Each row has a name. After each piece below comes the name of the row it's from, unless a question asks for something else. Each question is about the rows just above it.

[23  3  0  2 55 20 -3 14 -5 15 -6  9  1] = U
[  4   4  24   4   0 -26  -2   8   7   2   4   2   9] = V
[19 -6 14  4 15 -9 -4 22 -5 15 -7  9 -8] = F
[-16   0 -16  -2  -7  -9  -5  22  -5  15  -5   9  -7] = P
[  7   2  24   5   0   9   2   4   4   8  -2 -26   4] = W
Go on from [2 4 2] to the end of its row.	[9]
After [-5 15 -7  9], its row goes on with	[-8]
Go on from [24  5] to the end of its row.	[  0   9   2   4   4   8  -2 -26   4]
The rest of the row after [-9 -4 22 -5 15]:	[-7  9 -8]
Times [4] occurs in V:	4
[  4   4   8   2   0   7   2  24 -26   4  -2   9   4] is which row reordered?	V

[-17 -20  25 -31 -26 -26 -20 -48  24  -9  14   8] : zir
[-22 -32 -11  17  19  32 -32 -40  32  26 -39 -25] : kerun
[ 14  27  37 -13 -29 -16  27  32  28  12 -37 -23] : rab
[-23 -13  -8  35  38  35   6  30   5 -10 -36  -8] : fulo
[  0   6  36 -24 -32 -23   6 -32  32   2 -14  -8] : kovo
[-26 -33  32 -25 -34 -28 -33 -10  32 -26  34  23] : Vav
[-11 -32 -11  18  22  13 -15  -4 -45 -13   7  -5] : sivi
[-22 -32 -11  17  19   6 -32 -40 -41 -20  25   7] : tomi
[ 16  29  38 -33 -33 -25  29 -15  37  23 -43 -26] : Bida
[-10  -8  38 -16 -36 -23  -8  30  35 -14   6   5] : seza
[-22 -32 -11  17  19   6 -32 -40 -41 -10  25   7] : Dade
[-16  25 -38 -13  32  27  12 -23  28  14  37  27] : paku
The rest of the row after [-33  32]:	[-25 -34 -28 -33 -10  32 -26  34  23]
Times [34] occurs in Vav:	1
Which row holds these entries in another order? [  5 -10  -8  38 -16 -36 -23  -8  30  35 -14   6]	seza
Put [-23 -37  27 -29  14 -13  28  37  27  12 -16  32] back in order: which row is it?	rab
Count of [26] in kerun:	1
Go on from [-40 -41 -10  25] to the end of its row.	[7]
Count of [36] in kovo:	1

[-53  56 -51  -7] : E
[ -7  -4 -51  55] : Y
[ -7 -52 -52 -52] : C
[-52 -52  -7 -52] is which row reordered?	C
How many times does C hold [-52]?	3
Go on from [ 56 -51] to the end of its row.	[-7]
[-51  -7 -53  56] is which row reordered?	E
Count of [-4] in Y:	1
Which row holds these entries in another order? [-51  -7  -4  55]	Y

[ 44  19  26  -9  -8 -14] : medo
[-37 -25  -5  -5  10   3] : mov
[ 29 -21  -1  -5   2   1] : bedo
[  4 -26   1   4  -7   3] : Nifal
[5 5 1 5 1 5] : Sureg
[  3 -26  -5 -12  -5  12] : Vir
[ -5   2 -21  30  -1   1] : nonub
[-44  13   8   3  13   8] : gapam
Put [1 1 5 5 5 5] back in order: which row is it?	Sureg
Count of [13] in gapam:	2
After [-12  -5], its row goes on with	[12]
After [19 26], its row goes on with	[ -9  -8 -14]
[ 12   3 -26  -5 -12  -5] is which row reordered?	Vir
Count of [5] in Sureg:	4
Which row holds these entries in another order? [  2   1  29 -21  -1  -5]	bedo

[ 23  18 -43 -10]  Q
[23 19 19 23]  M
[ 38  20  36 -52]  G
After [ 18 -43], its row goes on with	[-10]
How many times does M hold [20]?	0

[ 21 -23 -32 -27  23 -27] : Lerug
[  7 -12 -32 -26  23 -28] : gepan
[ 18  25  -7 -26  23   9] : zapel
[-57   0  46  47  19 -29] : bogur
[ 19  46   0  47 -30 -57] : dilug
After [46 47], its row goes on with	[ 19 -29]
Go on from [-23 -32 -27  23] to the end of its row.	[-27]
The rest of the row after [ 21 -23 -32 -27]:	[ 23 -27]
After [-32 -27  23], its row goes on with	[-27]
How many times does zapel hold [9]?	1
Which row holds these entries in another order? [ 19  47  46 -57 -29   0]	bogur
After [-57   0  46], its row goes on with	[ 47  19 -29]

[  7   5   1  -3   6   8 -16  29 -17 -11   9 -30   5]  sir
[ 29   6   5   7   5 -11 -16  -3   8   9   8   8 -30]  Mar
[-55  -7  -7 -24 -23  -1   3  33 -14 -30 -18   3  28]  zos
[-49  24  25   3  -4 -21 -29   9  15  -4  -1 -28  27]  lotuv
[-56  -2   0  17  10  -6  -7   2  24   8   8  -7  30]  vafig
[  4 -22 -22 -12 -10   7  13  19 -13 -13 -11  13 -15]  zivur
[-18 -10 -36  35 -14   8   3  32 -14 -19 -10  15   4]  nubip
The rest of the row after [-21 -29   9]:	[ 15  -4  -1 -28  27]
[  5 -30   9 -11 -17  29 -16   8   6  -3   1   5   7] is which row reordered?	sir
[-30 -16 -11  -3   5   5   6   7   8   8   8   9  29] is which row reordered?	Mar
Go on from [  3  33 -14] to the end of its row.	[-30 -18   3  28]
Count of [8] in Mar:	3
The rest of the row after [ 2 24  8  8]:	[-7 30]

